In the rows, zero is written as 128.
First come named moves, each a turn or a mirror, each shown by rows before and after it. For each pair of rows after them, which moves, in which order, take the first row to the second? The first pair is done for you.
move sibek:
[136 129 178 127 127  96 118 153 138 114 141 135 152  96 136  69 144 137
 118 117 148] -> [140 122 177 122 118 107 121 137 141 115 153 138 158  91 137  67 133 131
 119 131 142]
[126 141 138 110 149 114 123 148 133 115 128 137 118 128 118 138 144 128
 138 115 120] -> [131 129 138 101 131 132 131 118 136 117 148 143 130 116 118 136 123 117
 142 137 109]
[117 125 101 126 125 125 154 126 117 135 124 119 140 130 134 131 114  89
 123 130 119] -> [115 131  99 133 135 115 148 144 113 134 113 116 132 137 131 135 127  96
 120 118 124]
move Zof:
[129 133 115 149 139  87 131 153 120  83 141 130  99 155 116 142 167 134
 141  82 142] -> [142 108 130 144 119  87 120 151 121  77 161 147 105 145 112 159 129 100
 156 111 118]
[143  93 137 139 132 123 133 121 100 123 140 123 119 118 117 147  83 163
 140 128 101] -> [133 114 123 143 149 120 145 123 100 128 122 107 115 126 118 135 115 190
 127 104 124]
[120 129 151 156 147 112 120 150 120 146 119 145 125 122 117 140 142 144
 129 126 134] -> [124 123 157 152 139 113 116 152 122 145 124 152 126 117 114 146 130 131
 136 134 124]
[119 135  80 138 103 137 137 117 151 138 111  97 113 154 123 165 120  93
 133 101 121] -> [120 131  83 137 101 138 135 118 152 139 112 102 114 152 122 169 116  89
 136 105 119]
move Neto:
[165 128 103 133 110 132 135 137 140 132 129 127 119 100 145 145 134 118
 135 116 123] -> [165 130 103 133 110 132 135 138 142 133 129 126 119  99 145 144 133 120
 133 112 123]
[119 140 114 146 123 137 140 121 126 145 119 103 127 137 135 139 129 137
 128 125 132] -> [121 131 119 147 120 137 133 122 122 146 122 110 126 138 133 151 116 126
 135 134 121]
[125 139  79 149  91 107 138 165 155 103 101  85  89 136 128 157 120  96
 145  91 141] -> [125 134  80 149  90 108 136 168 153 105 102  91  87 137 128 162 113  90
 150  95 136]
[132 132 138 119 113 130 138 108 136 117 153 131 146 101 133  96 129 133
 122 132 128] -> [133 121 145 119 109 130 129 111 132 122 157 138 145 105 131 109 115 118
 130 143 116]
move sorem:
[160 116  95 116  86 152 172 120 137  96 142 116 114 142 123 126 118 121
 150 130 134] -> [150 125  86 119 105 161 181 100 129 114 133 112 111 152 126 126 135 143
 136 126 139]
[113 140 106 133 144 144 152  92 112 145 128 132 110 142 129 118 157 154
 109 130 133] -> [126 129 144 122 140 130 134 107 115 127 143 157 127 110 124  86 155 156
 111 142 128]
[147 108 120 126 120 113 127 141 151 126 120 113 150  98  96  81 117 126
 129 127 133] -> [145 109  98 131 109 116 131 144 154 124 113 100 139 113  97 104 108 110
 140 120 133]
Now pairs of rows:
(2 to 3 moves a pair)
[146 151 112 135 110 123 149 125 141  96 134 100 140  93 123  68 157 145
 114  96 182] -> [142 141  89 162 109 107 131 171 133  95 108  92 102 139 120 145 134 100
 146  82 164]	Zof sorem sibek
[152 100 132 124 105 125 102 146 123 114 151 139 126 126 123 163  84  80
 155 154 105] -> [126 131 108 149 153 115 105 166 109 136 103 116  99 171 125 183 129 114
 139 112 128]	sibek sorem
[105 156 130 166 172 111 162 119 100 117  98 106 105 120 117  68 173 161
  84  73 165] -> [130 129 159 135 122 123 162  89 120  94 152 128 143  62 118  28 133 137
  91 117 149]	sorem sibek Zof
[143 124 134 125 148 121 112 104 127 139 105 131 122 109 139 114 103 166
 113  81 145] -> [155 115 133 125 124 111 105 127 139 117 108 127 121  99 138 119  86 141
 128  78 144]	sorem sorem Neto
[116 141 109 114 112 136 141  95 125 136 138 119 142 123 153 112 150 135
 122 131 115] -> [124 119 129 113 103 122 119 114 122 127 147 134 139 118 148 135 124 105
 141 148  92]	sibek Zof
[141 115 109 159 115 145 124 114 143 130 117 122 103 153 142 183 110 106
 149 135  94] -> [142 129  94 144  98 167 150  77 157 129 131 109 122 133 148 147 121 125
 135 133 116]	sibek Neto sibek
[119 161  61 131 112 133 148 139 146 105 113  87 128 158 131 109 149 135
 130  80 174] -> [104 160 101 134 173 131 132 128 114 144 103 117 129 171 125 109 173 177
 109  92 159]	Neto Zof sorem
[137 121 129 143 114 115 131 160 123 122 103 107 117 150 115 150 118 114
 135 100 147] -> [129 131 149 139 148 125 136 137 110 144 103 118 128 145 117 118 146 157
 109 103 154]	sorem sorem
[145 149  80 114  91 129 154 123 113  87 120 124 155 151 116  66 137  99
 143 122 111] -> [136 159  76 131 122 113 145 150 100  97  93 121 138 177 111  85 156 109
 143 102 117]	sibek Neto Zof
[121 134  82 128 135 165 161  88 136 134 133 135 119 134 148  98 147 181
  71 128 129] -> [112 128  89 147 167 151 144 115 116 153 110 143  98 169 142 141 148 174
  77 123 114]	sibek Neto Zof
[105 154 134 149 165 138 139 145 102 148 105 139 121 162 129 121 163 154
 120 122 154] -> [140 118 169 126 104 127 119 160 125 105 152 162 147 106 123 103 113 104
 145 158 130]	sorem sorem sibek
[108 147  88 130 133 136 145 114 143 122 107 101 116 124 135 131 155 153
 119 101 153] -> [108 136 113 142 156 112 118 152 125 126  95 118 102 139 127 160 152 144
 130 102 135]	Zof sibek sorem
[115 151 102 141 109 142 160 117 144 126  88 113 144 107 129 127 140 123
 136 136 127] -> [119 136 115 144 109 137 144 126 135 130  95 125 137 114 125 155 116 101
 151 152 103]	sibek Neto
[133 135  97 136 119 130 167 118 157 120 124  89 121 123 153 121 159 144
 113  88 181] -> [122 134 121 148 165 118 145 133 133 143 105 107 111 145 147 139 172 161
 106  88 170]	sorem Neto Zof
[121 148 154 131 147 150 141 117 140 141 111 124 150 164 130  85 180 160
 101 130 129] -> [132 139 179 131 142 126 123 151 144 119 115 136 151 150 124  75 176 150
 109 129 127]	sorem Neto Zof
[109 135 104 127 175 117 122 111 108 147  97 116 123 172 137 193 120 161
 129 135 123] -> [117 119 120 125 166 104 106 127 107 137 105 131 124 166 134 205 100 139
 144 145 108]	Neto Zof sibek
[135 134 110 125 127 184 131  78 134 174 160 122 122 142 124 147 139 114
 131 143 115] -> [133 125 131 136 146 164 108 110 116 178 148 137 110 157 117 174 136 105
 139 144  98]	sibek Zof sorem
[126 134  98 107 100 136 137 117 159 101 147 110 133 117 132  87 123 126
 126 109 151] -> [132 115 111 106  91 135 123 120 155 102 158 123 131 116 128 108  94 104
 143 130 127]	Zof Neto
[124 150 117 165 132 135 121 131 134 127  84 109 115 147 141 146 148 143
 121  89 138] -> [133 115 165 160 138 128  91 134 116 138 104 148 122 139 133 162 116 122
 132 132  98]	sorem Neto
[122 148 100 115 137 135 159 111 139 152 137 133 128 140 110 152  82  89
 134 155 105] -> [113 160 127 108 170 137 162  98 127 165 137 144 143 127 109 110 115 137
 106 155 116]	sorem sorem Zof
[158 103 164  98 104 110 123 137 143  88 170 144 159  70 133  74 121 118
 123 144 124] -> [125 140  75 142 131 110 140 170 136 108  98  86  98 165 141 165 148 114
 133  74 148]	sorem sibek sorem
[135 111 158 132 139 118 110 150 121 125 122 144 125 134 115 142 127 128
 135 137 109] -> [130 131 140 126 137 129 133 133 135 118 119 124 135 120 121 102 158 157
 115 114 139]	sibek Neto
[124 142 109 111 121 139 142  86 131 125 146 117 122 124 143  94 161 151
 100 131 130] -> [145 113 150 108 105 112 105 131 131  98 162 144 129 105 131 102 129 117
 124 149 107]	sorem sibek Zof
[122 117 161 123 161 120 100 143 124 139 121 148 135 129 113 135 129 131
 123 139 115] -> [121 135 147 116 155 130 122 119 136 134 122 132 145 116 118  99 149 153
 107 128 140]	sibek Neto
[130 127 119 112 114 152 144  92 124 137 149 129 136 121 137 117 128 135
 125 142 126] -> [130 131 125 111 117 143 143 102 124 130 146 128 139 115 135  97 138 146
 121 134 133]	Zof sorem Zof
[127 140 132 146 160 102 103 181 104 125 105 132 115 129 121 135 151 147
 128 104 127] -> [132 116 110 140 121 132 114 140 109 136 129 132 113 138 126 180  93  96
 150 141  97]	Zof sibek sorem
[128 120 144 135 129 142 124 115 126 134 142 145 150 110 122 127 111 120
 127 134 122] -> [132 127 124 139 108 137 129 128 140 118 137 127 143 111 124 133 111 106
 134 117 134]	Neto sorem sorem
[135 107 121 132  93 122 120 143 130 115 133 135 128 133 124 162  85  78
 158 141  96] -> [143 115 127 115  75 125 132 130 146  97 152 132 151  97 126 106  98  95
 146 142 117]	Neto sorem Zof
[121 139 111 138 146 125 125 128 119 157 122 126 114 143 134 133 140 154
 120 124 114] -> [126 126 117 134 133 134 122 116 120 159 135 135 119 137 133 144 119 140
 128 144 101]	Neto sibek
[132 138 104 110  92 144 154 109 148 109 137 123 151 111 125  85 136 129
 125 118 152] -> [132 123  86 123  85 143 143 123 142 114 132 119 130 143 121 148 103  90
 151 125 131]	sibek Zof sorem
[145 103  87 135 126 126 104 161 107 138 130 154 132 174 137 163  72 106
 160 136  87] -> [123 133  96 141 187 128 114 149  91 165 103 149 132 186 139 127 133 176
 120 113 114]	Zof Neto sorem
[139  96 127 103 155 151 139  94 130 130 158 129 122 100 119  97 146 178
 131 144 166] -> [150  90 146 117 156 106 106 164 129 101 143 133 109 101 108 111 147 158
 152 126 161]	Zof sibek sorem
[131 121 153 126 130 124 119 124 122 128 129 139 131 121 130 107 129 131
 130 139 119] -> [132 121 144 133 125 110 115 147 123 117 121 130 123 129 127 123 129 117
 139 126 122]	sorem sibek
[134 125 175 109 100 105 132 123 125 108 148 163 148  69 130  48 138 135
 138 156 132] -> [115 152  63 137  65 129 169 118 146 111 110  92 101 138 142 133 126  91
 160 109 153]	sorem sorem Neto
[135 158 123 126 117 141 143 140 139 115 154 104 155 115 145  92 140 126
  98 119 126] -> [132 144 102 136 108 147 138 138 133 127 151 101 137 143 142 147 109  92
 119 129 103]	sorem Neto sorem
[140 147 110 130 111 115 135 154 155 102 114 108 116 126 127 141 130 115
 149 108 152] -> [132 144  95 125 106 147 152 106 152 128 125 106 118 136 133 155 116 113
 146 130 141]	Zof sorem sibek
[115 135 143 130 163 117 121 171 119 146 121 117 125 142 143 123 169 171
 123  79 127] -> [137  92 171 110 116 131 109 147 126 139 169 148 147 108 140 130 104 124
 146 139  84]	sorem Neto sibek
[123 131 123 131 118 171 125  91 127 105 142 107 139 127 132 116 106 109
 134 147 116] -> [116 145 113 133 132 174 134  88 126 113 131  97 136 134 136 110 127 129
 125 133 129]	sorem Zof
[117 144 101 161 148 113 115 170 120 139  93 118  97 185 130 176 142 105
 140  92 134] -> [132 116 118 152 121 114 102 167 122 131 118 136 102 169 125 192 101  70
 159 126 108]	Neto Zof
[117 166 110 145 160 135 137 162 133 125 100 101  91 143 147 113 156 152
 119  76 140] -> [132 116 169 137 155 123  95 176 112 129 130 153  97 133 132 147 100 106
 148 133  81]	sorem Neto
[133 110 153 145 180 101 112 169 139 113 123 135 140 137 128 124 134 125
 164 131  99] -> [138 110 143 140 159  99 115 175 150  95 122 128 142 128 131 114 132 116
 165 123 111]	Neto sorem Zof
[115 138 131 113 135 151 152  90 103 144  92 111 112 129 152 138 148 140
 134  84 124] -> [124 115 148 106 122 157 139  78 101 149 115 128 118 122 144 153 113 116
 145 118  98]	Zof sorem
[112 155  96 124 117 124 144 137 123 110 119 118  91 146 119  99 146 128
 110 128 152] -> [121 131 103 115  98 139 140 112 124 114 144 135  99 139 118 115 106 100
 123 164 125]	sibek Neto
[171 100 184 138 192 125 101  88 129 184 137 166 141  99  98 145 133 121
 119 161 116] -> [170 142 146 137 174 120 132 100 159 148 121 124 151  76 109  82 186 154
  97 104 178]	sorem Neto
[110  97 144 116 151 147 138  95 112 150 140 153 145 122 135 118 102 141
 124 151  99] -> [102 109 149 133 180 118 121 142 100 145 108 148 127 141 129 131 130 152
 124 121 110]	sibek Neto
[127 106 102 132  74 157 151 128 157  97 133 100 116 144 118 144  94  97
 147 124 138] -> [126 107 114 145  91 135 135 167 151  91 117 101 106 155 111 155 104  96
 152 110 138]	sibek Zof
[102 169 100 140 106 154 134 138 153 134 114  89 129 140 148 144 142 135
 130 105 151] -> [121 131 153 122  91 157 110 125 144 133 156 134 150 108 141 140  95 106
 142 163 105]	sorem Zof
[149 130 100 106 150 115 150 100  91 138 154 139 147 113 134 146 103 140
 107 163 119] -> [151 143  99 102 147 108 156 104 100 124 153 132 154  99 136 122 121 153
 100 149 136]	sorem Neto
[139 127  92 151 135 108 137 157 166 112 127 101 121 138 122 150 147  87
 127 109 150] -> [127 133  82 152 152 128 144 127 156 140 123 100 116 157 125 160 152 101
 115 115 146]	Zof sorem
[ 97 141  87 152 155 138 130 134 135 152 120 112 105 148 138 156 117 121
 120  94 134] -> [112 108 144 133 149 139 107 120 128 152 159 155 131 117 130 143  81 110
 127 144  96]	sorem Zof
[144 129 146 132 127  92 104 172 123 108 125 137 126 115 129 120 127 125
 137 124 120] -> [146 130 146 129 122  94 108 171 127 104 127 135 129 110 129 113 129 127
 136 123 125]	Neto Zof
[123 113 144 128 135 139 135 112 125 151 133 148 122 128 127 143 121 136
 122 145 105] -> [114 128 135 132 148 136 141 119 128 148 121 136 123 131 129 126 149 157
 111 123 125]	sorem Zof
[120 106 173 138 144 121  82 181 120 134 129 156 147 101 134 107 152 122
 113 179  92] -> [121 120 154 124 124 144 110 141 136 130 143 141 167  78 143  67 164 141
  96 179 116]	sibek Neto sibek
[134 127 142 103 113 136 143  91 145 120 141 144 150 102 126  97 132 137
 124 130 138] -> [142 124 155 113 114 100 119 149 147  96 126 149 139 103 119 113 130 116
 139 113 135]	sibek sorem Zof
[140 135 148 128 163 107 127 167 148 120 104 106 116 150 113 141 145 128
 116  99 128] -> [133 143 110 115 142 151 163  97 158 140 120  91 126 148 127 134 137 133
 103 112 136]	sibek sorem Zof
[140 123 142 142 132  94  91 195 122  92 109 126 118 127 120 145 129 114
 144 108 123] -> [116 147 110 150 164 122 115 157 109 133  87 112 105 161 128 158 155 149
 122  96 133]	sorem sorem
[153 139 117 136 134 117 138  97 100 141 177 137 141 111 150 185  64 113
 106 176 128] -> [156 165 122 125 135 107 152 103 117 118 174 126 162  74 153 110 113 157
  81 149 172]	Neto sorem
[106 159  89 140 129 117 121 107 122 131 111 119 121 141 125 123 156 122
 147 108 132] -> [113 136 113 128 119 133 117  77 120 142 138 143 135 127 122 125 125 107
 151 148 106]	sibek sorem Neto
[116 147 115 106 183 150 131  99 114 138 110 141 131 170 120 139 137 179
 139 113 164] -> [143 136 143  86 147 136 125 112 139  98 144 155 160 112 120  79 128 169
 141 125 172]	Zof Neto sorem
[133 127 130 147 129 123 104 153 126 125 119 127 120 150 125 153 119 111
 132 115 116] -> [127 127 116 141 130 146 120 112 128 144 128 124 123 154 130 158 113 116
 124 128 111]	sibek sorem
[117 108 117 125 110 144 142 108 123 138 138 133 144 140 138 161 102 120
 120 131 108] -> [112 116 142 134 148 119 124 141 109 142 117 142 137 148 130 157 127 145
 113 115 111]	sibek sorem Neto
[126 110 163 111 126 135  89 137 108 115 140 158 127 131 127 169  72  76
 131 145 118] -> [128 114 192 104 138 120  85 150 107 105 143 169 142 104 124 126  95 102
 119 141 128]	Zof sorem Zof
[154 146 120 111  94 151 121 106 149 111 164 132 128  96 147 162  98  82
 153 158  96] -> [159 145 152 100 102 141 115 110 146 106 174 149 143  71 146 123 114 107
 142 162 102]	Zof sorem Zof
[108 110 166 139 193 109 107 126 103 147 132 140 136 162 105 126 129 158
 125 153  93] -> [127  94 164 119 133 121 116 107 129 117 172 141 160 119 109  97  96 129
 137 176  92]	Neto sibek sorem
[123 121 153 123 141 149 137  60 108 163 146 152 142 114 129 123 122 135
 124 176 106] -> [139 117 167 114 118 132 130  86 123 127 158 155 154  80 126  88 124 126
 129 167 116]	Neto sorem
[133 129 131 136 122 106 125 158 134 108 122 127 122 133 127 144 125 113
 149 123 114] -> [125 132 107 137 121 131 143 123 134 129 124 118 118 147 132 157 119 116
 146 128 112]	sibek sorem
